In the rows, 128 means zero.
Families of rows that turns and mirrors carry onto each other, the same ones carrying the whole set onto itself: the rest of each named row's family, in list order:
4 families of 8 rows:
k96: [118 139 130 137 153 116 174 126 111 156 166 131 105 132 104]
k764: [ 99 139 128 134 141 122 180 105 134 126 157 177 134 114 131]
k453: [111  95 109 157 153 109 110 105 159 140 174 121 117  98 111]
k364: [101 107 127 144 123 117 165 141 140  88 161 106 133 143 126]
k868: [119  80 121 149 151 124 112 110 146 148 187 115 121 106 116]
k613: [119 136 119 131 152 101 182 125 123 149 172 150 117 123 107]
k337: [120  69 120 153 118 133 160 110 121 120 177 129 125 134 134]
k464: [115 121 140 162 154 155 136 107 148 141 128 175 109 116 132]
k860: [121 136 143 145 157 123 143 145 148 153 132 130  98 138  95]
k476: [127  80 117 166 124 132 158 123 118 113 181 130 127 124 142]
k217: [101 145 144 145 139 143 177 101 136 122 153 169 122 120 140]
k462: [115 115 158 146 167 124 134 142 148 145 136 138  95 149 101]
k209: [114 106 152 160 168 151 132 115 153 137 135 169 101 133 131]
k854: [124 115 144 160 157 150 120 123 158 141 142 173 115 134 140]
k352: [ 97 116 137 151 135 104 122 114 193 116 163 125 127 105 115]
k306: [115 125 134 148 140 120 124 101 189 119 178 127 139  98 111]
k29: [133 148 129 138 152 114 176 114 122 144 180 147 120 105 105]
k281: [116 106 106 153 153 115  99 109 153 146 182 120 119 115 123]
k234: [104 155 130 129 151 125 172  99 131 117 160 159 134 106 118]
k437: [ 93 110 152 137 135 122 126 117 190 108 165 117 136 115 122]
k904: [116 126 145 141 162 122 121 149 145 148 136 138 111 151 104]
k88: [128  72 132 152 120 148 153 114 120 105 163 127 136 129 123]
k426: [ 97 142 142 145 143 124 172 116 124 114 165 172 134 112 140]
k707: [120  68 109 152 133 138 152 113 125 125 180 129 138 111 133]
k950: [128 119 164 154 153 142 136 137 147 140 131 139 112 149  95]
k25: [119 141 121 139 166 107 177 136 114 139 182 139 116 124 119]
k899: [128 111 142 157 168 164 134 114 145 134 131 153 110 145 121]
k713: [127  90 129 138 130 139 168 131 146  96 162 104 129 146 118]
k933: [106  95 133 135 118 122 170 126 149  99 164 108 128 151 126]
k389: [100 126 145 149 126 110 109 116 184 118 167 128 133 115 123]
k677: [105 101 134 131 119 118 168 140 162 100 165 108 144 131 116]
k559: [111 114 117 148 154 114 110  99 153 136 178 117 137  98  97]

Same family as k854: k364, k476, k281, k904, k426, k25, k389
Same family as k88: k306, k29, k234, k950, k899, k713, k559
Same family as k462: k764, k453, k613, k337, k209, k352, k933

Families of rows that turns and mirrors carry onto each other, the same ones carrying the whole set onto itself: the rest of each named row's family, in list order:
4 families of 8 rows:
k627: [145 132 120  94 148 117  95 136 149 109 150 105 120 160 132 132 132 129]
k18: [119 100 119 123 148 121 124 102 151 156  90 155 149 159 112 130 152 111]
k643: [139 126 117  93 151 119  83 166 129 109 127 112 114 147 131 130 134 140]
k252: [110  96 152 124  99 127 111 114 131 140 128 128 128 136  99 132 134 163]
k282: [115  97 119 121 148 121 118 115 144 155  78 160 145 154 111 129 154 115]
k308: [131 126  89 118 162 156 103 153 125 113  97 135 148 105 120 153 108 132]
k849: [109 129 108 113 130 138 111 127 170 126 138 113 146 147 129 128 121  92]
k809: [136 102 111 124 160 129 130  88 146 151  90 159 157 149 112 142 145 120]
k571: [129 102 145 129 110 135 123  90 137 133 140 128 139 132  99 142 126 166]
k276: [134 103 139 129 123 142 121 102 119 128 124 137 141 116  96 151 121 180]
k371: [117 102 149 125 101 131 117 100 139 136 136 128 135 137  99 136 132 159]
k456: [119  95 115 122 155 123 116 122 133 154  72 164 145 147 109 134 152 122]
k255: [109  95 148 123 105 129 106 125 125 139 118 132 127 128  96 135 134 170]
k190: [ 97 124 108 113 126 134  99 152 157 128 119 118 135 144 126 123 128  96]
k99: [114 122  95 114 148 148  92 171 126 118  92 132 137 111 124 140 118 124]
k763: [165 136 110  98 163 131 104 122 138 102 149 111 132 145 130 146 120 141]
k72: [127  98 112 123 160 129 120 117 130 151  69 168 150 141 109 137 149 129]
k245: [143 135  93 121 157 158 123 107 154 114 134 123 162 123 124 150 104 116]
k130: [146 127 113  95 160 128  85 163 121 104 121 119 117 137 128 141 129 148]
k377: [160 130 107  96 168 133  92 150 119 102 128 118 124 132 128 144 122 153]
k694: [118  97 144 125 112 135 108 127 113 134 111 138 129 119  98 141 129 177]
k189: [134 100 110 125 164 133 123 106 130 148  74 167 155 138 108 144 144 129]
k737: [166 136 108  97 169 133 100 135 127  99 140 116 129 133 129 150 119 148]
k477: [ 98 119 104 110 135 140  92 171 140 127  99 124 131 130 126 130 125 109]
k349: [128 103 117 124 153 125 128  90 152 154  91 157 154 156 111 135 150 112]
k205: [135 104 141 129 118 141 122  90 131 129 133 133 141 123  96 148 122 174]
k65: [127 100 142 127 121 141 112 115 115 131 115 139 135 113  94 146 124 182]
k264: [138 102 108 125 163 134 128  96 139 148  82 165 158 143 109 145 142 126]
k459: [142 132  85 122 165 161 116 124 135 108 115 131 157 109 121 157 102 128]
k360: [157 135 115  98 153 125 103 124 147 106 155 106 128 156 131 139 126 131]
k414: [127 134 101 120 142 147 121 106 167 119 143 115 157 139 125 139 113  99]
k445: [137 127 122  93 145 118  88 155 140 112 140 109 113 156 132 129 136 131]

Same family as k276: k252, k571, k371, k255, k694, k205, k65
Same family as k445: k627, k643, k763, k130, k377, k737, k360
Same family as k456: k18, k282, k809, k72, k189, k349, k264
Same family as k849: k308, k190, k99, k245, k477, k459, k414

Families of rows that turns and mirrors carry onto each other, the same ones carrying the whole set onto itself: the rest of each named row's family, in list order:
4 families of 8 rows:
k628: [108 113 117 142 120 128 133 123]
k62: [124 101 138 155 100 107  89 151]
k560: [127 128  93 125 170 122 101 129]
k156: [122 116  97 146 134 105  62 169]
k272: [108 118 139 127 136 133 120 119]
k804: [127 120 141 144 108 134  98 164]
k730: [125 126 142 152 145  79  97 147]
k127: [108 101 118 120 121 130 123 125]
k919: [149 120 119 150 160 121 120 158]
k866: [135 134 122 162 138 129 126 158]
k455: [155 131 103 139 150 119 114 157]
k587: [143 142 121 163 147 130 107 150]
k811: [141 127 113 160 151  99  65 154]
k248: [124 103  89 127 124 149  93 134]
k549: [133 123 133 153 124  79  98 121]
k425: [132 119  94 138 163 115  88 107]
k379: [105  88 111 117 122  99  82 131]
k315: [ 95  97 129 140 121 110  74 120]
k892: [139 104 100 115 129 149  89 147]
k175: [140 109  91 153 135  94  70 160]
k89: [119 111 136 142 108 113 100 172]
k109: [112 125 131 164 142  81 102 133]
k174: [117 107  99 126 145 149  90 159]
k744: [ 98 110 110 130 111 108  69 123]
k770: [128  93 100 137 136 144  84 165]
k399: [122 136 131 142 134  84 106 114]
k410: [128 138  93 120 155 107  98 117]
k591: [123 109  90 134 161  94  90 116]
k185: [115  96 109 119 132  99  65 123]
k762: [143 116 114 139 148 100  58 156]
k565: [123  91 137 160 115 122  92 162]
k504: [128 113 133 134 138 122 126 109]

Same family as k62: k560, k127, k866, k811, k770, k399, k185
Same family as k455: k156, k804, k730, k248, k315, k591, k504
Same family as k549: k628, k587, k379, k174, k410, k762, k565

Families of rows that turns and mirrors carry onto each other, the same ones carrying the whole set onto itself: the rest of each named row's family, in list order:
8 families of 5 rows:
k172: [133  94 114 139  99 128 104  93 151 134 127]
k472: [118 114 162  91 129 138 128 110 104 114 155]
k596: [122 130 173 110 126 140 126 107 112 111 146]
k296: [126 114 129 128  95 144 126 138 138 120  85]
k833: [126  95 114 140 101 126 112  88 146 136 137]
k555: [146  82 158 109 125 113 118 131 152 145 145]
k839: [129 114 124 129  92 144 119 136 127 121  88]
k314: [113 124 157 101 135 142 129 111 101 118 150]
k812: [129 112 129 146  93 147 125 145 133 121  97]
k529: [108 124 152 102 134 136 130 113 100 112 150]
k94: [144  68 152 100 123 127 130 124 148 142 145]
k678: [122 111 124 103 112 132 107 166 103 113 144]
k531: [119 113 124 109 103 129  93 159 105 127 153]
k557: [144  76 157 112 133 123 125 114 158 130 148]
k492: [125  99 114 142  97 140 102  91 140 131 144]
k976: [135  96 111 145  97 127 107 100 153 125 135]
k287: [138  79 157 103 140 122 126 116 146 143 144]
k331: [120 107 131 140  97 149 126 130 133 122  87]
k515: [125 127 154 100 126 136 141 102 104 111 147]
k961: [125 103 114 137 102 128 104  91 157 131 134]
k482: [131 114 127 136  95 147 124 143 130 110  93]
k24: [119 114 123  96 108 134 107 158  95 120 135]
k228: [128 111 121 145  89 121 109  92 137 129 145]
k286: [126 113 111 102 117 126  99 158 104 129 141]
k992: [114 107 115 107 113 132 105 166 102 127 131]
k54: [112 120 159  94 126 143 132 110 110 107 155]
k298: [126 106 130 134  92 151 128 132 129 126  88]
k91: [121 124 162 105 136 137 131 121 106 114 160]
k309: [114 111 114  97 105 129 109 163 104 121 139]
k810: [119 118 124 112 111 135 110 168  99 121 143]
k274: [139  75 158 103 131 127 121 105 154 137 145]
k267: [114 108 115 105 109 137 102 160  98 129 135]
k624: [132  97 118 153 100 128 115  95 153 133 140]
k847: [134  75 161 102 140 121 133 120 149 138 144]
k572: [122  89 115 142 105 126 111  92 149 138 140]
k98: [133  78 157 100 134 127 121 117 159 136 147]
k158: [134 111 140 131 105 157 121 139 133 124  87]
k195: [143  82 158 114 135 120 130 117 153 140 155]
k859: [122 119 161 102 133 137 130 111 111 104 161]
k81: [132 109 149 132  89 147 129 147 132 124  97]

Same family as k91: k812, k810, k624, k195
Same family as k331: k529, k992, k847, k572
Same family as k492: k94, k515, k286, k158
Same family as k274: k172, k472, k839, k24
Same family as k54: k296, k961, k309, k98
Same family as k531: k596, k555, k228, k81

Families of rows that turns and mirrors carry onto each other, the same ones carrying the whole set onto itself: the rest of each named row's family, in list order:
3 families of 6 rows:
k241: [ 92 136 141 159 167 121 168 162 118 114 140 111  96 121 154 117 119 121
 144]
k121: [128 117 138 157 180 133 161 164 139  99 143 135 102 119 146 121 130 111
 122]
k165: [ 99 119 135 168 149 130 150 166 153  99 127 122  88 131 157 123 105  94
 131]
k75: [146  87 105 138 135 130  98 142 129 122 134 135  98 124 100 147  84 149
 161]
k574: [116  80 109 151 118 113 104 150 125 129 143 120 118 123 121 159 100 147
 187]
k784: [123 127 139 162 180 145 148 171 138  97 127 151 102 121 152 110 116 112
 130]
k354: [ 95 147 143 154 169 123 148 164 124 109 141 123 108 119 154  99 125 125
 136]
k874: [103 131 126 174 151 124 150 177 157 108 130 139  96 123 164 118 113  98
 139]
k294: [133  94 114 139 138 100  91 145 120 129 145 112 115 115  97 140 118 165
 153]
k486: [138  97 100 139 138 109  94 148 128 115 132 129 121 104  96 138 125 167
 158]
k284: [ 86 126 137 175 150 136 142 167 144 108 132 138 107 127 169 123 111 103
 137]
k708: [140  99 106 146 124 129  86 150 140 112 139 138 101 115 107 146  82 165
 160]
k871: [129  93  93 150 121 128  96 146 137 118 116 140 102 113 106 154  87 153
 161]
k467: [134  99 111 148 132 108  89 155 128 118 154 127 120 106 105 144 115 176
 159]
k731: [ 97 151 134 167 163 113 159 173 131 120 136 121  96 114 157 109 121 121
 139]
k800: [130 138 131 161 176 131 159 171 143 109 140 147  98 113 150 111 122 112
 130]
k982: [107 100  97 145 115 113 110 141 120 131 140 127 122 109 115 152 107 162
 184]
k966: [118  96 106 154 119 118 100 154 125 121 148 130 114 114 123 155  93 169
 189]

Same family as k75: k241, k121, k165, k574, k294
Same family as k486: k784, k354, k284, k871, k982

Families of rows that turns and mirrors carry onto each other, the same ones carrying the whole set onto itself: the rest of each named row's family, in list order:
4 families of 8 rows:
k999: [150 116 105  92 102 125 132 106 143 124 110 131 107 142 164 161 103 171
  93 131  98 155 130 165 109]
k251: [160 150 103 128 116 157 136 124 145  91 124 126  76 153 163 149 106 189
 105 132 106 146 137 154 100]
k942: [155 139  98 123 117 155 139 131 134  74 124 121  86 138 168 145 119 164
 103 126  96 165 137 141 110]
k614: [154 107  87 120 117 117 126 120 143 117 124 155  66 134 156 145 108 184
 106 116 103 130 141 161  97]
k690: [110 119  94 159 168 116 111 166 151 111 118 143 117 116 156 103 113 136
  88 140 127 127  98 121 133]
k970: [105 151 108 136 156 102 111 144 151 143 127 145 133 140 163 147 133 139
  91 171 133 111  94 144 142]
k691: [140 103  80 111 126 121 139 129 130  89 130 143  82 123 156 144 118 159
 103 116  88 149 150 139 118]
k21: [107 141  94 180 158 119 126 146 156 118 136 133 137 141 165 115  87 163
 104 155 131  99  99 139 124]
k93: [151 148 109 115 106 150 136 125 139  97 110 126  93 152 158 152 125 176
  90 139 107 174 138 160 109]
k952: [150 125  96 108 128 137 140 112 139 102 126 125  94 140 167 162  78 184
 111 122  82 126 145 141 107]
k753: [156 137  98 133 111 148 136 130 142 103 114 137  73 144 168 144 118 168
 102 108 105 168 136 163 101]
k19: [147 126 102 110  97 127 135 107 133 113 119 137  87 160 181 156 129 176
 103 125 114 165 109 139  98]
k279: [145 125  99 106 122 123 132 113 143 106 124 141  83 147 143 159 106 205
  97 150 100 124 152 158 106]
k312: [110 128 113 137 153 117 107 155 154 114 110 133 136 129 144 112 125 150
  77 178 138 131  95 132 136]
k48: [109 144  93 143 166 105 114 153 143 123 142 143 126 129 173 140 128 125
 103 158 126 104  94 121 146]
k218: [148 126 100 111  98 127 134 108 133 113 120 138  87 161 182 157 128 175
 103 124 113 163 109 137  98]
k483: [107 132 105 162 134 109 118 142 161 138 119 139 148 143 164 116 112 150
  87 164 149 125  85 161 123]
k891: [115 153 101 151 166 109 111 144 154 138 139 146 115 145 169 145 113 153
 107 166 132  83  95 137 133]
k974: [108 158 110 171 173 116 123 163 148 117 117 119 129 118 165 147 107 141
 109 155 120 100 109 152 129]
k957: [146 121  93 102 128 136 143 116 134  91 125 119 107 133 167 160  87 170
 107 125  77 141 144 132 116]
k984: [101 134  94 169 157 120 131 152 151 104 133 128 148 135 165 112  97 149
 101 161 128 111 101 131 134]
k201: [127 141 112 156 144 108 110 155 153 132 112 126 127 114 171 142 124 126
 104 156 144 112  83 170 122]
k777: [141 110  99  88 110 120 134 118 134  93 121 135  99 132 146 151 129 174
  87 156  99 154 144 150 120]
k837: [153 108  96 100 105 126 130 110 141 124 113 137  96 135 169 153 101 160
  99 109  96 158 127 163 104]
k4: [113 142 115 155 163 122 107 151 164 127 112 140 120 142 142 117 102 181
  86 173 139 102 102 140 124]
k939: [110 145  94 153 162  99 110 150 153 151 131 157 111 135 175 139 125 130
 102 139 132 108  88 142 134]
k541: [108 124  93 171 138 109 119 146 157 136 121 145 137 136 170 113 110 136
  93 143 145 127  82 158 122]
k801: [129 141  97 127 127 137 150 116 126  96 127 133  91 163 173 162 113 188
 108 122  90 152 138 119 107]
k404: [128 139  96 126 127 136 148 115 127  98 126 132  90 162 173 164 110 188
 107 120  91 152 135 118 107]
k290: [110 156 108 168 172 119 123 164 147 116 118 120 130 119 165 149 105 140
 109 153 117 100 109 149 129]
k478: [128 142 115 153 145 108 110 156 153 130 112 126 129 116 170 143 126 128
 103 158 143 111  83 170 121]
k6: [122 122 103 167 159 115 102 155 163 137 114 152 100 130 155 105 105 157
  93 135 144 109  89 143 115]

Same family as k48: k251, k942, k970, k93, k753, k891, k939
Same family as k614: k690, k691, k279, k312, k777, k4, k6

